Rows swapped in pairs by one turn or mirror: which row each one swaps with
gebo: -1.37 0.74 0.36 -3.06 -0.03 2.66 0.09 -0.92 -0.88 -1.80 1.21 0.90 1.38 0.00 -0.77 -2.05 2.23 -3.05 0.69 0.50 0.25 1.48 -1.38 0.40 -1.40
daso: -0.44 -3.09 -0.25 -1.27 -0.15 -1.37 -1.84 -1.96 -0.80 -0.44 -0.95 0.85 3.91 -0.58 -0.39 -1.32 -0.49 -3.10 0.96 -0.04 0.16 0.50 0.93 -2.40 0.62
ruzu: -1.39 0.83 -1.34 -0.02 3.04 0.78 1.68 -0.44 1.31 0.47 2.26 0.21 2.96 0.74 0.73 1.68 -2.78 -1.34 0.45 -0.36 0.35 1.51 -0.53 -0.56 -1.00
zer: -0.23 -0.01 -0.68 -0.64 -0.98 0.08 -3.33 -3.09 -2.42 -1.05 -3.22 1.99 0.63 -0.84 -1.20 1.02 0.07 -1.08 0.28 0.43 1.28 -0.07 -1.86 0.08 0.04
bavi: -1.44 1.16 1.43 -1.59 1.73 -0.58 -2.92 0.49 0.48 -1.00 1.98 -0.45 2.72 0.61 0.50 3.52 -0.97 -1.42 -1.58 -0.02 2.89 1.59 -1.32 -0.77 -0.63
das: 0.25 0.77 -2.02 0.46 -0.29 -2.92 -3.02 0.52 0.78 -0.74 2.45 1.31 0.04 0.98 0.10 1.41 -0.12 1.22 0.12 -1.26 1.19 0.68 -1.47 0.13 0.59
Mub: -2.16 -0.97 0.60 0.23 3.26 0.93 -0.39 -1.22 -0.55 -1.40 -1.56 1.55 -0.76 -0.82 -2.53 -0.19 1.14 2.23 0.70 0.62 1.14 -1.49 -0.17 -1.46 0.10
lel: -1.48 0.91 1.58 -2.59 1.38 -0.56 -3.55 0.40 0.34 -0.55 1.76 -0.14 2.56 -0.47 0.64 2.99 -0.50 -1.55 -2.31 -0.04 2.99 0.93 -2.08 -0.50 -0.32
pifu: 0.21 1.05 -1.56 0.38 -1.36 -2.06 -3.76 0.49 1.02 -1.89 1.49 2.09 0.07 0.49 -0.05 0.87 -0.57 1.06 -0.30 -0.89 1.08 0.21 -2.18 0.04 0.10
vok: 0.09 -1.05 0.79 -0.04 -1.72 -0.48 -1.74 -0.91 -1.79 -1.49 0.40 -0.48 3.80 -0.19 0.11 -0.90 -1.03 -4.50 -0.75 -0.20 0.29 0.50 0.34 -0.37 -0.03
Barud: -0.78 0.14 -2.61 -0.29 1.40 -1.93 -2.79 -0.72 0.57 -0.25 2.42 1.62 -0.02 -0.21 0.17 -0.11 -0.45 2.68 0.67 -0.52 0.84 2.17 -1.30 -1.19 1.21
Kad: -1.18 -0.42 1.18 -2.72 -1.02 1.02 -2.57 2.13 -0.88 -0.05 -0.26 -1.83 -0.26 0.75 -1.02 0.12 2.76 0.30 -0.86 1.56 0.59 -0.52 -0.57 -0.60 0.04
rut: 0.02 -1.43 -0.71 -4.11 2.64 0.78 -0.01 -1.18 -0.38 0.25 -2.11 -1.19 1.85 -0.49 -1.96 1.68 -0.12 -0.44 0.65 -0.94 0.29 -0.47 -1.30 0.83 -2.69
zuzek: 0.58 -0.59 -2.06 -0.50 1.86 -1.00 -1.14 -0.82 -1.52 0.64 -0.53 -2.09 2.48 0.31 -2.14 0.09 1.19 -0.03 1.82 -0.68 0.06 -1.66 -1.01 -0.40 -3.55
riz: -3.71 -0.93 -1.68 -1.96 1.19 0.71 -1.14 -1.58 2.93 -1.35 -0.25 -0.56 -0.17 -0.45 0.54 0.49 -1.30 -1.34 1.55 -0.12 1.65 0.81 0.12 2.62 0.05
Levid: -0.84 0.73 -0.27 -0.23 2.72 0.31 -0.60 0.23 0.69 0.36 2.98 -0.38 3.77 1.15 0.56 1.65 -2.91 -1.78 -0.20 -0.15 1.54 1.74 -0.82 -1.35 -0.69
zupi: -0.32 0.85 -1.92 0.58 -0.38 -1.62 -3.50 1.17 1.22 -1.38 2.13 1.29 0.01 1.16 -0.60 1.23 -0.59 1.47 -0.06 -0.54 1.74 -0.02 -2.60 0.39 -0.19
metef: -0.31 -0.47 1.38 2.46 -1.15 -1.87 -0.49 0.16 -0.76 -0.42 1.87 -0.28 0.49 -0.83 -2.08 -1.18 0.47 -0.70 -1.13 0.17 2.44 -1.91 1.52 -0.86 -1.36
Sig: 0.30 -0.91 -2.03 -2.80 2.31 0.41 -0.74 -0.95 -1.23 0.39 -2.03 -1.31 2.34 -0.86 -2.36 1.09 0.41 -0.40 1.69 -0.82 0.38 -1.14 -1.87 0.09 -2.97
Zuv: -1.41 -2.86 -0.50 -1.52 2.69 -0.15 -0.02 -0.06 2.34 0.33 -2.49 1.87 1.47 -0.64 -0.53 -2.01 -0.17 0.33 1.17 -0.90 1.08 -1.09 0.53 -1.98 -0.79
git: -0.70 -0.76 -1.50 -3.85 -0.05 -0.48 0.80 -1.75 -1.12 0.35 0.68 0.42 -0.70 0.18 1.07 0.40 2.25 0.47 1.22 0.25 -0.37 -1.68 -2.44 -0.12 0.03
duvi: -2.14 1.00 0.98 -2.92 1.31 0.02 -2.25 -0.64 1.06 -0.94 1.28 0.03 -0.40 -1.12 0.11 2.34 0.90 0.32 -3.19 -1.41 2.87 0.27 -1.85 0.52 -2.23
lem: 0.24 -0.91 -1.91 -0.53 1.55 0.96 -1.28 3.30 2.43 -0.27 -1.35 0.55 -0.13 -0.51 0.09 -2.37 -0.98 0.74 -1.28 -0.02 1.31 -0.29 -0.92 0.93 -1.23
lato: -1.54 -0.60 -0.36 -0.02 2.58 -0.42 -0.14 -3.06 -0.24 -1.51 -1.23 2.32 0.67 -0.27 -2.69 -1.43 0.97 1.91 0.27 -0.48 0.61 -2.51 0.19 0.37 -0.97
kigul: -1.35 0.54 1.39 -1.76 2.13 -0.66 -2.12 0.43 0.09 -0.62 2.38 -0.58 3.15 0.77 1.19 3.09 -1.58 -1.88 -1.95 0.64 2.60 1.18 -0.88 -0.71 -0.70
tigu: -0.37 -0.41 -0.09 2.60 0.14 -1.94 -1.51 -0.10 -1.32 -0.14 1.80 -0.81 0.96 0.30 -2.22 -0.26 1.47 -0.63 -0.72 0.35 2.41 -2.17 1.16 -0.87 -2.45
piru: -0.49 -3.18 -0.54 -1.54 1.76 -0.79 0.57 -1.16 1.06 -0.01 -2.63 1.47 2.60 -1.00 -0.41 -1.85 0.44 -0.51 1.19 -0.52 0.74 -0.90 0.95 -2.70 -0.20
Dizur: -1.52 0.61 -1.38 -2.78 2.89 0.91 0.10 -1.80 -1.46 -0.48 0.86 0.42 0.56 -2.67 0.28 -1.09 1.49 0.65 1.14 -0.31 0.86 3.30 -0.43 -0.81 0.06
selak: -0.29 -1.77 0.25 -0.28 -2.47 -0.74 -2.23 -0.42 -1.67 -1.78 0.36 0.48 3.12 -0.69 0.25 -0.45 -1.21 -3.93 -0.70 -1.12 0.03 0.71 0.29 -0.25 0.52
mevos: 0.09 -0.63 -1.84 -2.16 1.91 -0.31 -1.38 -1.16 -0.95 0.55 -1.60 -1.97 2.07 0.05 -2.31 0.05 1.20 -0.12 2.12 -1.00 0.23 -1.41 -1.50 -0.28 -3.30
bogi: -0.71 0.06 -0.89 -0.31 -0.72 0.67 -3.67 -2.68 -2.40 -1.28 -3.29 1.91 1.10 -0.56 -1.56 1.46 0.07 -1.38 0.27 0.10 1.86 -0.25 -0.90 -0.27 -0.07
mupuf: -1.35 0.47 -2.48 -0.96 1.27 2.13 -0.26 -0.65 0.50 1.49 -1.78 0.57 0.87 -0.64 0.39 -0.57 -1.81 -1.10 -2.13 -0.50 -0.93 -0.99 1.57 -1.60 1.53
befis: -0.56 -0.12 1.12 -2.09 -0.34 0.68 -2.86 2.64 -0.89 -1.00 -1.18 -1.61 -0.16 0.24 -1.59 0.10 1.78 1.46 -1.33 1.39 0.95 -0.73 0.01 -0.98 -0.09
Seno: -0.77 -0.32 0.36 -3.86 -0.85 0.28 -0.91 0.48 -1.68 -0.20 0.94 -1.28 -0.10 0.46 0.14 -0.30 3.49 0.87 -0.99 1.38 0.46 -0.88 -1.54 0.57 0.04
teke: 0.02 -0.89 0.95 2.93 -0.32 -2.34 -0.84 0.30 -1.45 -0.40 1.55 -0.65 1.52 -0.19 -1.85 -0.59 1.04 -0.80 -0.94 -0.13 2.39 -1.61 1.05 -0.61 -1.99
deved: -1.59 0.57 -2.13 -2.26 3.02 0.54 -0.80 -1.68 -0.48 -0.12 1.53 0.46 -0.04 -1.73 0.44 -0.21 0.98 1.79 1.06 -1.45 0.78 3.15 -0.58 -1.45 1.02
Vuk: -0.58 -0.70 1.21 -3.38 -1.34 -0.49 -1.67 1.39 -0.74 0.09 0.38 -1.93 0.58 0.38 0.79 -0.15 3.26 0.32 -0.83 1.67 0.18 -0.88 -0.64 0.18 -0.78
tesap: -1.39 1.47 -1.49 0.91 2.09 0.87 2.77 -2.04 1.89 1.25 0.89 0.65 0.71 -0.73 -0.11 -0.51 -0.41 0.31 -0.17 -1.16 0.07 0.65 0.59 1.03 -2.30
negud: -3.12 -1.45 1.47 -1.28 3.15 0.90 -0.34 -1.73 0.30 -0.14 -0.94 -1.03 1.52 -2.54 3.49 -0.08 0.72 -0.33 -0.22 0.21 1.08 1.27 -0.35 -0.12 0.13
Rof: -0.59 0.83 0.07 0.94 1.50 2.09 -0.57 1.26 0.81 1.00 0.84 2.67 -0.24 0.18 -0.46 0.06 0.37 -2.67 -3.30 0.82 1.01 -0.25 0.03 -1.10 1.42
gakag: -1.51 0.95 -1.54 0.20 2.81 0.98 2.87 -0.72 1.37 0.52 1.75 0.67 2.13 -0.20 0.62 0.35 -2.74 -0.94 0.17 -0.55 0.41 1.56 -0.37 0.06 -0.71
Mifer: -2.77 -1.45 0.68 0.45 -1.65 -0.52 -0.64 -1.08 0.16 -0.25 0.41 1.11 -0.01 0.45 2.51 -0.41 -2.84 1.30 -0.39 -1.56 0.36 0.95 -0.41 1.29 0.88
kar: -2.46 -1.37 -0.43 -2.53 2.81 0.73 -0.71 -2.26 0.94 -0.60 -0.57 -1.45 0.68 -2.38 2.42 1.30 -1.20 -1.23 0.34 -0.19 1.36 2.01 0.33 1.52 0.31
temo: 0.11 0.03 -0.43 -1.00 2.59 -0.69 -0.56 -3.05 -1.65 -1.79 -1.24 1.38 1.38 -0.87 -1.64 -3.09 -0.38 0.06 -0.81 -0.09 0.26 -1.41 -0.75 2.46 -0.45
zapel: -2.23 -1.49 0.96 0.49 -1.21 -0.93 -0.30 -1.00 -0.26 -0.57 0.93 1.02 0.21 0.67 3.35 -0.35 -2.39 1.44 -0.37 -1.53 0.94 0.81 -0.45 1.55 0.37
Nivu: 0.24 -1.24 0.17 -0.51 -1.53 -1.48 -2.08 -0.88 -1.47 -1.10 -0.02 0.38 4.19 0.28 -0.44 0.11 -0.63 -4.10 -0.52 -0.93 0.11 0.37 1.12 -0.89 0.71
Dod: -1.47 0.02 1.77 0.84 0.91 1.17 0.32 0.61 0.64 0.61 1.58 2.12 0.63 -0.34 2.09 -0.60 1.95 -3.13 -2.41 0.66 1.72 0.46 -1.46 -0.53 0.73
gal: -1.55 1.21 -1.19 0.42 2.17 0.96 2.79 -1.42 1.77 0.77 1.71 0.44 1.55 -0.19 0.82 -0.42 -2.15 -0.16 0.71 -1.31 -0.14 0.83 -0.05 0.03 -1.71
puz: -0.71 0.45 -0.25 0.47 1.14 2.36 -0.56 0.79 1.86 1.23 -0.56 1.60 -0.17 0.23 0.49 -0.67 -0.24 -2.57 -3.23 0.94 1.04 -1.03 0.60 -1.17 1.56
Rakup: 0.59 -0.75 -1.52 1.04 0.68 -1.93 -1.68 -0.13 -1.42 0.66 1.27 -1.64 2.76 0.41 -2.25 -0.16 1.28 -0.22 1.54 0.24 1.64 -1.58 -0.78 -1.04 -3.10
Zufus: -0.51 2.32 0.29 1.46 -1.04 0.69 -1.25 -3.12 -0.19 0.01 -1.62 1.30 0.66 -1.14 -1.29 -0.72 1.19 -1.30 -1.08 -0.88 1.35 1.17 0.86 1.95 -2.10
tusu: -0.39 0.57 1.17 0.92 1.07 1.40 0.24 1.31 0.64 0.99 0.92 2.23 0.34 0.06 1.37 -1.10 1.12 -2.28 -3.25 1.43 1.15 -0.02 -1.01 -0.75 1.25
bapaf: -0.65 -0.86 1.78 0.08 -0.59 -0.40 1.28 -0.81 -0.07 -1.51 -0.48 0.10 0.36 -2.12 -1.71 -0.52 -0.16 -1.77 -3.13 0.11 2.48 -1.48 1.85 -0.28 -2.19
dom: -0.80 -2.44 1.68 -2.68 0.11 -0.39 -0.34 0.57 0.65 -0.66 -0.84 0.95 0.31 0.65 -0.32 2.12 -1.95 0.44 -0.91 -1.47 1.86 0.94 -1.69 3.19 -0.83

lato swaps with -> kar
duvi swaps with -> bapaf
teke swaps with -> bavi
gebo swaps with -> lem
riz swaps with -> temo
negud swaps with -> Mub
dom swaps with -> Zufus
zuzek swaps with -> ruzu
gal swaps with -> Sig
Dod swaps with -> befis
daso swaps with -> Barud
git swaps with -> mupuf
vok swaps with -> zupi
Rof swaps with -> Vuk
Zuv swaps with -> Dizur

